Read these off the table that follows.
1) Which number is the 2nd smallest entry?
2) Which number is the entry just left of the smallest entry?
3) Which number is the entry just right of the largest entry?
4) Which number is the 5th entry in reading order?
((15.742, 4.061, 5.348, -21.387), (15.160, -0.497, 4.224, -17.078), (-18.948, -8.993, 4.377, -22.037))
1) -21.387
2) 4.377
3) 4.061
4) 15.160

x =
array([ -2.359,  -4.923,  -4.265,  -5.658,  11.876,  -6.328, -12.205,
       -10.619, -20.642])
The median entry?
Answer: -5.658
The maximum?
Answer: 11.876
The entry just right of -2.359?
Answer: -4.923
The entry just left of -10.619?
Answer: -12.205
The entry just right of the largest entry?
Answer: -6.328

 131.3    44.9   -26.1   -47.0   -45.8  -228.6    19.2    55.8    31.3  -146.9  -110.4  -182.2  -231.3
 125.2   -43.8   132.1    51.6    38.2   170.5    18.5    78.8    49.7   112.2   -26.9   121.9    10.4
-234.7    -3.5  -197.7   179.5   -63.8   -87.1    47.4   -32.6    28.9    33.0    77.6  -172.8    51.8
  47.5    -0.8    82.8    71.7    41.0   141.7    54.3    54.3    10.1    69.5    42.6   100.8     7.2
 173.5    81.3   -26.7  -158.0   -43.5  -203.9   -25.0    29.6   -29.5  -218.4   -38.5  -113.2  -194.7
-201.8    43.4  -144.7    76.4   -30.4   -70.1    36.2   -80.4    -5.2   -12.4   111.0   -86.2   156.0
-261.8    56.6  -194.5   185.2   -19.3  -134.5    45.1   -55.1    43.7    60.5    -3.7  -194.9    71.0
 159.2   175.0    87.6  -136.5    32.7   -14.8    10.8   -51.4  -124.2  -131.6    70.8   145.8   -13.8
  46.1   -28.2    94.0    34.7    25.5    96.8    -0.3     3.9    22.3   102.6   -17.5   115.2    96.4
-242.7    73.6  -227.3   230.6   -51.5  -120.3    52.0   -40.3    22.2    50.6    10.1  -212.9    17.4
 240.0    13.8   113.2  -125.6   -38.5   -57.0   -28.1    14.2   -59.5  -113.9   -41.2    81.9   -87.8
-219.0  -134.7  -150.2   150.8   -14.0  -164.1    10.1    61.3   192.7   128.2   -84.9  -283.5   -76.2
-233.4    52.9  -130.7   143.1     0.8  -149.5    39.1   -80.4    40.1    54.7   -62.5  -149.8   148.1
  49.5    99.6   -97.9   -32.1   -44.1  -215.1    26.9    23.7   -11.2  -174.9   -33.0  -188.3  -180.0
The third entry from the end, reading row by row -> -33.0
Report the entry directly below -233.4.
49.5
The bottom-right entry is -180.0
Report the largest entry in the last column.
156.0
Report the maximum.
240.0
Report the second entry on the main diagonal.
-43.8
Report the entry directly above the largest entry.
-242.7
Report the second smallest entry.
-261.8
The first entry in the row that holds the smallest entry: -219.0
Report the entry directly above -13.8.
71.0
Report the entry directly above the smallest entry.
81.9
Report the 5th entry, reading row by row.
-45.8
The entry just right of 22.3: 102.6
The smallest entry in the last row -> -215.1
Report the last entry in the row that holds the smallest entry.
-76.2
The 2nd largest entry is 230.6
The entry directly above -215.1 -> -149.5
The entry just left of the smallest entry -> -84.9
The entry just right of -25.0 is 29.6
The entry directly below the smallest entry is -149.8
The bottom entry of the column that holds the smallest entry is -188.3
Report the first entry, reading row by row.
131.3
The top entry of the column that holds the smallest entry is -182.2
The entry just left of -113.2 is -38.5
Report the entry directly below 141.7.
-203.9
The entry directly below -136.5: 34.7
Report the largest entry in the last row.
99.6
Report the 3rd entry on the diagonal from the top-right corner.
77.6
Report the second entry on the diagonal from the top-right corner.
121.9
The entry directly below 96.8: -120.3

Questions about the row below.
1) Report the entry just right of the smallest entry.
2) Report the entry just left of -95.68.
3) Report the entry just right of -5.50.
[ -54.75  137.36  -95.68  180.30   62.13   75.30   75.93 -136.36   -5.50
  183.82  171.00  -49.16   66.44  -67.38]
1) -5.50
2) 137.36
3) 183.82

arr =
[[57 66 57 41 75 59 45 35 63 64 56 76 56 51 73 71]
 [58 61 54 85 60 65 60 42 60 51 58 46 43 38 56 64]
 [55 46 59 34 49 51 56 62 47 50 59 71 61 64 60 82]
 [58 66 56 59 58 58 58 56 65 56 58 50 47 46 28 57]
 [62 66 76 55 29 54 67 30 59 54 62 90 48 81 50 54]
 [61 55 52 48 39 55 59 48 67 68 60 55 42 80 63 51]
 [55 61 55 44 26 49 69 42 84 55 57 73 72 47 28 37]
 [60 63 59 77 67 53 43 64 54 56 59 28 49 54 42 68]
 [60 56 47 62 22 57 45 65 62 61 58 55 50 52 89 48]
 [62 62 67 59 40 57 53 59 61 58 60 53 54 46 82 72]
 [54 53 58 64 46 61 55 41 70 67 58 50 26 62 71 68]
 [55 48 50 85 63 61 57 57 51 57 63 32 74 50 51 33]]
Rows and columns are numbered from 0.
The entry at row 0, column 0 is 57
The entry in row 0 and column 2 -> 57
What is the entry at row 0, column 1?
A: 66
What is the entry directly below the largest entry?
A: 55
The entry at row 1, column 0 -> 58
The top entry of the column that holds the largest entry is 76
The entry just right of 32 is 74
The entry in the top-right corner: 71
What is the largest entry?
A: 90
What is the bottom-right entry?
A: 33
What is the entry in the bottom-left corner?
A: 55
The entry just left of the smallest entry is 62
The entry just left of the largest entry: 62
What is the entry just right of the largest entry?
A: 48
The entry at row 2, column 0 is 55
The entry in row 2 and column 2 is 59
The entry just left of 38: 43
What is the minimum?
A: 22
What is the entry at row 2, column 1?
A: 46
What is the top entry of the column that holds the smallest entry?
A: 75

Questions about the grid below.
1) Report the 3rd-last entry, reading row by row.
2) Report the entry in the bottom-left corner.
3) Report the third entry on the diagonal from the top-right corner.
4) Report the entry just left of the centre entry.
5) Report the bottom-right entry.
6) Report the first entry in the row that holds the smallest entry.
7) Report the first entry in the row that holds the largest entry.
8) Report the fourth entry from the end, reading row by row.
-0.3  -0.6  -0.1  -0.5  -0.5   0.0  -0.4   0.1   0.0   0.2  -0.1
-0.5  -0.6  -0.4   0.2  -0.5  -0.8  -0.9  -0.8   0.0  -0.5   0.1
-0.2  -0.5  -0.5  -0.1  -0.5  -1.3  -0.7  -1.4  -0.8  -0.8  -0.5
-0.5  -0.3  -0.5  -0.1  -0.5  -1.4  -0.6  -0.9   0.1  -0.9   0.2
-1.0   0.2  -0.5  -0.1  -0.5  -0.4  -0.7  -0.6  -0.1  -1.2  -0.4
-1.1   0.8  -0.5  -0.8  -0.5  -0.4  -0.1  -0.2   0.0  -1.5  -0.5
-0.2  -0.9  -0.2  -0.1  -0.5   0.0  -0.8  -0.4  -0.6   0.2  -0.4
-1.2   0.4  -0.1  -0.6  -0.5   1.9  -0.4   0.9  -0.5  -0.4  -1.2
-0.5  -0.3  -0.4  -0.3  -0.5  -0.4  -0.6  -0.6  -0.4  -0.5  -0.4
 0.0  -0.8  -0.1  -0.7  -0.5  -0.8  -0.2   0.0   0.4   0.4   0.5
 0.2  -1.2  -0.5   0.2  -0.5  -2.5  -0.8  -1.7   0.1  -0.3   0.8
-0.3  -0.1  -0.4  -0.8  -0.5  -1.6  -0.1  -0.7   0.0  -0.8   0.2
-0.8   0.1  -0.2  -0.7  -0.5   0.3  -0.3   0.3   0.1  -0.5  -0.3
1) 0.1
2) -0.8
3) -0.8
4) -0.5
5) -0.3
6) 0.2
7) -1.2
8) 0.3

m =
[[-1.02  0.98  0.76 -6.51 -1.69]
 [-0.05  0.89  0.96 -6.46 -1.45]
 [ 3.13 -4.24 -0.98  6.38 -3.44]
 [ 1.18 -2.34  0.08 -2.49 -4.76]
 [ 2.68 -4.25 -0.91  5.22 -4.00]
 [-3.12  3.69  0.26 -1.33  4.82]
 [ 1.53 -4.35 -0.72  1.33 -6.31]]
Counting starts at 0.
Read off the entry just right of -0.91.
Answer: 5.22
Read off the entry just right of -6.46.
Answer: -1.45
The entry in row 2 and column 0 -> 3.13
The entry just left of 0.26 is 3.69
Read off the entry at row 0, column 0.
Answer: -1.02
The entry in the top-right corner: -1.69
Read off the top entry of the column that holds the largest entry.
Answer: -6.51
Read off the entry just left of 5.22.
Answer: -0.91
The entry just right of the largest entry is -3.44
Read off the entry directly below 4.82.
Answer: -6.31
The entry just right of -1.33 is 4.82
Read off the entry in row 0 and column 2.
Answer: 0.76
Read off the entry in the bottom-left corner.
Answer: 1.53
Read off the entry in row 1 and column 1.
Answer: 0.89
The entry at row 1, column 0 is -0.05
Read off the bottom entry of the column that holds the largest entry.
Answer: 1.33
Read off the entry just right of 0.89.
Answer: 0.96
The entry at row 2, column 2: -0.98
The entry just left of the centre entry -> -2.34
The entry just right of -1.02 is 0.98
The entry directly above -0.72: 0.26
The entry just left of -3.44 is 6.38
Read off the entry directly above 5.22.
Answer: -2.49
